The rows below fall into families. The same turns and mirrors carry the whole set onto itself and the rows of a family onto each other. For each named row, which other rows are in its family? Write them in the order they are listed.
These 32 rows form 4 families of 8 rows each.
K_14: [ -3.7 -11.1 -18.0   9.3   4.5 -26.1 -13.2  25.7  -5.5   8.6]
K_952: [-20.8  21.0   8.1  -2.1   4.2 -11.9   5.8 -26.3   0.8   7.2]
K_841: [-17.6  10.0  20.2   3.3  12.8  -3.1  18.8 -15.7  -4.2   7.5]
K_651: [ -9.8  31.5 -12.2  20.4   2.2   3.7   7.6 -10.1   1.7   1.1]
K_791: [  7.0   0.7 -20.9  12.4  -7.2  -7.4  -1.7  25.4 -25.1  -7.1]
K_784: [ -1.2  13.1  18.6  11.8  -3.7   2.7  -0.8 -23.5   3.4   1.1]
K_192: [  3.9  -2.9 -28.9  10.1  -2.9 -15.2  -4.6  15.5 -28.9   4.8]
K_982: [  4.5   6.2  20.9   3.1  -8.5   5.9  13.3 -17.3  -2.6   2.9]
K_559: [ -8.4  11.5 -16.7  18.0  -0.1  10.5  20.3  -4.7   5.3  -6.5]
K_268: [ 11.9  -6.3  17.3  -4.1  -3.9 -19.5  -9.0  14.4 -26.3   4.6]
K_66: [ -0.4   3.7  16.1  -2.9 -10.7  -2.6  16.9 -22.2   2.9   7.8]
K_783: [ -3.2  -7.5 -16.9   4.4   1.1 -23.0  -8.5  30.6  -4.1  -6.7]
K_942: [-22.8  10.9  15.8  -8.0   9.5 -11.1  18.1 -15.2  -0.5   7.4]
K_624: [-13.8  13.5  12.1  -3.2  20.9  -3.5  10.3 -20.9   0.1   1.1]
K_692: [-10.4 -12.4   0.7   0.1   9.2 -33.1  -3.1   2.4 -33.1   4.8]
K_913: [ -0.2  20.2 -17.6  12.8   5.8   4.1  16.8 -13.4   3.7 -10.9]
K_916: [-11.3  23.0 -16.6  15.1   3.6   8.5  22.1  -0.8  -2.3  -3.4]
K_304: [  9.5  12.2  12.3  -4.9  -2.4   0.2   7.9 -23.5   5.5   6.0]
K_730: [ 14.0 -10.7   8.5   5.0  -7.1 -27.3  -9.0   7.5 -25.1  12.8]
K_241: [-11.2  -2.1 -19.8  -1.3  -0.1 -28.7  -4.2  30.5  -4.1   0.8]
K_237: [-10.5  18.1 -11.9   8.7   0.0  -4.8  17.4   4.2  22.2  10.4]
K_136: [-3.0 20.4 -7.7  8.3  8.5 -9.8 10.5 -1.4 25.7  1.7]
K_458: [-13.0  14.5 -10.8  12.1  -4.1  -7.0   0.6 -11.4  24.5  -3.0]
K_672: [  4.2   8.2 -25.5   4.3  -4.3 -16.0  -0.1  25.7 -26.2  -2.8]
K_590: [  9.2 -14.3  15.1  -7.3 -12.8 -23.1  -8.1  10.3 -18.3   3.4]
K_415: [-10.7   5.0   4.9   1.8   5.3 -29.5 -15.2   6.6 -35.8   7.7]
K_430: [ -9.1  -8.5   4.8 -15.2   4.2 -28.8  -2.3   5.8 -32.2  -1.1]
K_617: [-11.3  -1.7   7.8  -7.1   7.6 -24.2   0.7   8.6 -39.5   2.5]
K_552: [  2.8 -11.3   6.0   0.9 -13.2 -27.0 -21.7   1.7 -21.9   0.7]
K_235: [-8.0  9.9 -9.9  7.4 -5.8 -4.5 13.4  4.1 27.7  0.6]
K_373: [ -9.5   2.7 -21.7   3.7  -5.8 -32.9 -18.6  18.7  -9.6   5.2]
K_424: [  0.5   2.0 -18.1  19.4  -3.7 -14.0 -18.1  17.8 -25.8  -5.3]

Same family as K_424: K_952, K_651, K_784, K_458, K_415, K_552, K_373
Same family as K_192: K_14, K_624, K_692, K_913, K_304, K_730, K_136
Same family as K_235: K_791, K_982, K_942, K_916, K_241, K_590, K_617
Same family as K_841: K_559, K_268, K_66, K_783, K_237, K_672, K_430

The rows below fall into families. The same turns and mirrors carry the whole set onto itself and the rows of a family onto each other. For each named row, which other rows are in its family? Write them in the order they are listed.
These 18 rows form 3 families of 6 rows each.
K_859: [-26.2   3.7  -5.9  -4.0  -3.4  12.9 -30.3  11.6 -10.3  -6.6 -20.4  36.8
  -1.2  -0.7  12.5   4.3 -15.8   8.6   0.0   1.6   0.1  -3.8  19.8]
K_284: [ -7.2   8.9   7.7   2.8  -3.8 -29.6 -12.8 -25.4 -26.1  -2.1  19.9   5.4
 -12.5  -6.2   2.4   4.0   0.1  14.9  12.2   5.3  -5.4   9.5  16.4]
K_773: [  4.2 -15.8  16.4 -13.9  -0.4 -15.9   1.1 -13.5  -0.2  10.2   4.0 -16.4
   0.2   5.3  -1.0   9.6   5.3 -23.9 -13.7  11.2 -21.9   5.7   1.4]
K_742: [ -6.9  10.1  12.3  12.3  -4.8 -29.6 -19.9 -24.6 -20.3  -6.0  18.2  -4.5
  -3.9   2.7   5.7   8.2  -5.8  12.1  10.7   4.2  -8.5   7.7  16.3]
K_110: [-25.6   0.9  -6.4  -9.6  -1.8  12.4 -35.9  10.3  -9.9 -12.4 -19.5  29.4
  -2.4   0.2  19.5  -4.1  -7.6  14.1   3.8  -4.6  -4.9  -5.4  10.8]
K_5: [  8.2   0.8  -5.9   9.1 -20.8  16.8 -21.9   5.8  23.8  -2.0   9.9   7.9
 -23.5   3.8  12.7  23.3   6.6  19.1  20.3  23.5   6.3  19.4   7.5]
K_67: [-11.6   3.4  -6.7 -15.7  31.0  10.1   2.7  -0.8  14.6 -13.4 -18.7  18.6
   4.4  17.5 -13.5  -0.6   6.9  11.4  -5.8 -12.7 -22.2  -3.7   5.3]
K_694: [ 27.8  -0.3  -0.3  -4.2 -19.2  21.9  13.6  -2.5  18.7   4.4   2.7  14.8
   5.4  14.2   9.6  14.5   8.8  20.8 -18.7  10.2   4.7  -2.2 -15.0]
K_980: [ -2.1   0.5  -9.3 -17.4  34.4   0.0   3.7   6.2   7.4  -6.5 -20.6  25.7
   2.9  13.3 -17.1   3.7   9.3  14.0  -3.6  -5.1 -21.4  -3.4   8.2]
K_935: [ -6.6  11.4   9.3   1.7  -5.0 -31.7 -13.0 -28.2 -15.5  -9.2  19.1  -3.3
  -5.7  -6.6   9.1   9.0  -6.3   8.3  13.6   8.1  -2.1   8.0  18.2]
K_308: [ 31.2   3.9   5.6  -5.2 -20.9  20.1   9.1   1.4  17.6  -0.3   1.1  16.1
  11.0  12.4   6.4  22.3  12.6  13.1 -14.7   7.3   5.9   3.7 -16.6]
K_365: [  4.6   5.8  -0.7   7.7 -22.7  22.8 -21.9   0.4  21.1  -3.0   4.0  12.4
 -15.8   0.5  10.9  25.4  11.3  17.2  19.2  22.2   9.7  27.3   4.3]
K_330: [  4.4  -9.8  16.1 -24.9  -3.6 -18.9   6.8 -13.9  -4.5   4.2   2.5 -16.1
  -6.0   2.7  -3.3  10.1   7.6 -21.7  -8.6   9.0 -21.6   3.4   2.2]
K_572: [  5.0  -9.1  14.8 -18.4  -7.8 -16.9  12.8  -9.5   3.6   7.9   3.4 -11.2
   2.9   1.1   3.7   4.9   4.3 -27.5  -5.1   8.7 -23.1   9.7   5.3]
K_469: [ 18.9   2.2   4.0  -1.7 -26.3  20.4  13.9  -3.0  13.2   4.1  -3.2  23.0
   7.6  18.7  -2.2  21.0  10.8  15.4 -18.3   8.0   5.5   2.3 -17.1]
K_936: [ -4.4   5.1  -7.4 -16.5  28.9  12.5   4.8   1.7   7.0 -13.8 -23.5  25.2
   2.5  18.4 -11.8   6.6   1.0  11.1  -8.1  -8.2 -25.3  -1.9  11.7]
K_789: [  7.8  12.6   1.3  10.5 -20.1  13.6 -20.9   6.6  25.6   2.5   6.6  12.1
 -16.9  -2.3  11.6  19.5   9.1  10.3  29.0  20.9   6.0  21.8   0.6]
K_58: [-23.2   8.1 -10.6  -8.9   4.8   8.3 -35.1   8.1 -13.7  -7.4 -24.7  31.4
  -3.1  -3.9  16.3   3.5 -11.1  15.3   1.3   2.4  -6.4  -3.9  11.6]

Same family as K_936: K_935, K_308, K_365, K_330, K_58
Same family as K_742: K_773, K_110, K_5, K_67, K_694

The rows below fall into families. The same turns and mirrors carry the whole set onto itself and the rows of a family onto each other. For each named row, which other rows are in its family? Write them in the order they are listed.
These 32 rows form 4 families of 8 rows each.
K_819: [ 26.8  -9.5 -11.6  11.6   7.2  21.2  22.3  35.5 -20.4  -5.2 -29.8]
K_305: [  7.7 -28.0 -39.6  10.7  11.4  19.3  -3.6  32.0   1.1  12.7  14.4]
K_408: [ 20.1 -34.8 -10.2  -1.0   8.5  32.7  -8.9  12.9   5.8   8.6  -1.1]
K_323: [ 13.0 -23.8   3.6   5.6   9.8  32.1   6.9  12.7 -17.1  -8.5 -25.0]
K_884: [  1.5  -5.4 -27.8  12.4  33.5  12.2  -1.0  35.7 -14.9 -11.8  13.7]
K_357: [ 24.7  -4.4 -20.0  18.7 -21.3  44.7   2.3  33.9 -25.3  -9.8  22.4]
K_965: [ 15.2   1.4 -11.6  12.7  13.6  29.8 -10.6  33.0 -33.8 -16.2  31.5]
K_907: [ -1.3 -15.0 -29.9  17.4  25.2  10.6  -3.2  38.7 -29.6   0.6  15.3]
K_729: [  6.5 -10.7 -22.4   9.5  33.3  12.8 -11.6  34.3 -21.0  -3.7  22.4]
K_851: [ 21.7 -20.0 -15.6  16.2   2.0  18.9  18.5  36.5 -35.1   7.3 -25.0]
K_352: [ 34.6  -7.7 -32.0  17.4 -15.2  28.7  18.4  47.3 -20.1   5.4  -2.6]
K_596: [ 45.0   1.7 -19.3  11.8  -7.8  29.0  16.2  46.2 -22.9  -1.7  -4.1]
K_605: [ 24.8 -29.6   5.1   1.9   4.1  33.3   1.4  13.9 -18.3   3.2 -20.3]
K_635: [ 10.1 -38.1 -16.3   6.6  -5.4  39.7  -7.1  12.7  -0.8   8.2   5.0]
K_898: [ 35.2   6.7 -16.4  13.5  -8.6  39.2   0.6  40.0 -25.0 -13.4  23.9]
K_273: [ 21.2 -29.9   4.2   2.3   5.8  30.6  10.4   7.5 -21.8   4.0 -17.8]
K_377: [ 16.8 -35.4  -9.7  -0.2   7.1  33.6  -0.4   5.0   2.7   7.7   3.1]
K_995: [ 12.0 -25.6 -29.8   2.1  23.0  18.2  -1.2  20.7   4.9   9.7  17.6]
K_544: [ 37.9   3.6 -23.7  13.6  -9.9  32.7  21.1  42.6  -9.3 -10.0  -5.6]
K_735: [ 43.7   1.3 -21.5  11.7 -10.1  29.5  25.5  39.9 -21.8  -0.3   0.6]
K_264: [ 12.2   2.2 -12.3  12.9  14.9  27.2  -0.8  26.4 -37.1 -15.1  33.2]
K_831: [ 10.3 -29.0  -9.6   2.2   5.7  39.0  -4.9   9.0   8.8  -5.5  -1.5]
K_516: [ 34.1 -13.1  -8.4   8.5   4.0  21.2  25.9  29.9 -29.4   4.2 -22.0]
K_736: [ 13.5 -26.1 -27.3   2.8  25.1  17.1 -10.1  27.3   4.2   8.6  13.1]
K_471: [  9.3 -19.8 -32.5   5.7  20.3  21.9  -2.6  26.7  14.1  -1.2  11.4]
K_290: [  3.1  -6.7 -12.1  19.8   4.8  31.8  -7.1  30.0 -43.4 -13.4  24.0]
K_721: [  5.3   5.3 -10.6  15.4  16.2  29.7  -3.3  30.1 -32.0 -26.0  20.9]
K_400: [ 36.5 -13.5  -3.9   8.3   3.3  24.0  15.4  34.0 -29.9   2.5 -25.9]
K_173: [ 31.9   6.0 -16.5  12.9  -9.6  39.5   9.4  31.5 -27.1 -12.7  27.9]
K_919: [  5.6 -10.2 -26.1   9.3  33.2  10.8  -0.9  29.2 -21.3  -1.5  25.5]
K_159: [  9.1 -33.5   1.1  10.9  -0.2  33.8   1.1  13.5 -29.7   2.8 -17.1]
K_959: [ 25.5   7.4 -14.3  14.8 -10.8  44.1   5.7  32.3 -18.0 -24.4  17.7]

Same family as K_159: K_305, K_357, K_907, K_851, K_352, K_635, K_290
Same family as K_884: K_819, K_323, K_544, K_831, K_471, K_721, K_959
Same family as K_273: K_377, K_995, K_735, K_264, K_516, K_173, K_919

The rows below fall into families. The same turns and mirrors carry the whole set onto itself and the rows of a family onto each other. For each named row, which other rows are in its family? Write them in the order they are listed.
These 28 rows form 7 families of 4 rows each.
K_8: [ 24.8   0.9   5.7   3.1 -32.4   3.2   3.1  18.1  -8.3  10.4   1.5 -18.2
   1.2]
K_626: [ 21.9  26.6  10.1  -8.5 -18.5  19.7   4.6 -24.3   9.4 -16.5  14.7 -26.4
 -10.7]
K_724: [ 23.8  36.3   9.7  -3.0 -27.2  25.1   8.6 -26.4  14.5  -6.2  11.4 -24.9
  -5.2]
K_675: [ 25.5  27.2  12.3 -14.3 -22.6  20.2   9.4 -22.4  14.1  -0.4  11.7 -28.7
  -5.9]
K_277: [ 27.3  24.8  13.0  -7.8 -24.5  18.5  10.5 -22.2  16.6  -4.7  22.1 -17.7
 -15.7]
K_28: [ -1.1  42.5 -14.9  -1.8 -12.6  34.2  29.2  17.0  34.3 -16.5  13.1  -5.0
  -0.9]
K_644: [  6.8  44.0 -11.5   2.2 -24.2  30.6  16.6  12.6  38.4 -26.0  21.2 -15.5
  -1.6]
K_589: [ -5.7  14.7 -18.0   5.6 -20.7  16.6   4.0  37.6  10.4 -13.3 -13.0   2.5
  -2.3]
K_861: [ 17.7   4.0  -0.1   2.5 -22.3   1.5  -3.2   5.0 -12.6   7.2 -10.1 -17.3
  -9.0]
K_712: [ 22.0  30.6   0.8 -10.2 -19.1  27.9  14.1 -21.3  21.5  -0.1  28.5 -17.5
  -8.4]
K_37: [  3.6  40.4  -4.6 -13.7 -22.1  38.1  17.4   5.3  40.3 -24.0  11.6  -9.1
   2.4]
K_188: [ -0.7  43.7  -2.7  -1.4 -25.7  38.7  19.7   8.4  33.5 -28.6   5.2  -6.1
   4.0]
K_349: [  4.0  41.8  -6.7  -2.0 -19.3  32.0  22.4   8.8  39.5 -24.9  17.2  -2.2
 -10.0]
K_57: [ 20.2   7.3  -1.2  -1.2 -24.9   4.6   3.1  11.6  -4.6  21.5 -13.1 -16.4
  -3.9]
K_20: [ 22.3   3.0   7.8   0.2 -25.8   1.4   7.5  12.5  -6.5  16.2  -4.0  -8.3
 -10.3]
K_17: [ -2.8  36.9  -8.2  -6.3 -17.9  35.3  11.8   7.7  32.1 -37.1  11.5  -5.9
  -3.8]
K_23: [ -2.1  17.5 -11.6   6.4 -31.6  23.1   8.6  37.1  11.6  -4.8 -16.0   5.0
   7.4]
K_217: [ -1.5  18.5 -11.0   6.8 -21.3  15.0  19.6  42.9  16.9  -5.7  -9.5   6.7
  -5.2]
K_667: [ -3.9  19.8 -17.5  -0.2 -25.4  22.0  10.7  39.9  22.1  -1.8 -13.1   3.6
   3.5]
K_249: [ 22.4   8.1   1.8   5.3 -33.5   9.1  -1.4   1.9  -8.1  17.5  -9.5 -13.4
  -2.6]
K_872: [  1.0  13.4  -9.9   1.2 -17.4  16.4  22.6  40.5   5.2   4.4  -8.0   2.1
   5.3]
K_522: [ 12.8   5.9  -7.7   0.8 -28.5   0.7  -3.4  14.5  -5.6  15.5  -9.0 -17.2
 -12.8]
K_18: [ 21.3  28.7  10.5 -10.3 -22.0  12.5   8.4 -19.8   9.4  -4.7  11.0 -34.0
 -14.8]
K_818: [ 30.0  23.9   7.0  -4.1 -31.1  19.8   3.2 -17.4  15.7  -6.0  28.2 -27.5
  -6.0]
K_654: [ -1.7  38.6   1.1 -15.2 -21.7  32.1  18.4   6.1  34.0 -32.9  13.9 -14.2
  -3.7]
K_96: [ -9.7  15.9 -16.0  -4.0 -28.7  21.4   6.8  40.7  18.9 -12.0  -6.6   2.4
  -2.1]
K_103: [  2.2  21.8 -12.1  10.2 -24.9  15.3  17.2  46.9  14.6  -9.3  -5.2  -6.0
   6.0]
K_795: [ 23.9   1.8   4.7  -6.6 -24.2  10.8   7.8   2.6  -7.8  21.3   7.3 -11.1
  -3.2]

Same family as K_644: K_8, K_818, K_103
Same family as K_37: K_675, K_57, K_667
Same family as K_96: K_522, K_18, K_654
Same family as K_349: K_277, K_20, K_217
Same family as K_872: K_28, K_712, K_795
Same family as K_23: K_724, K_188, K_249

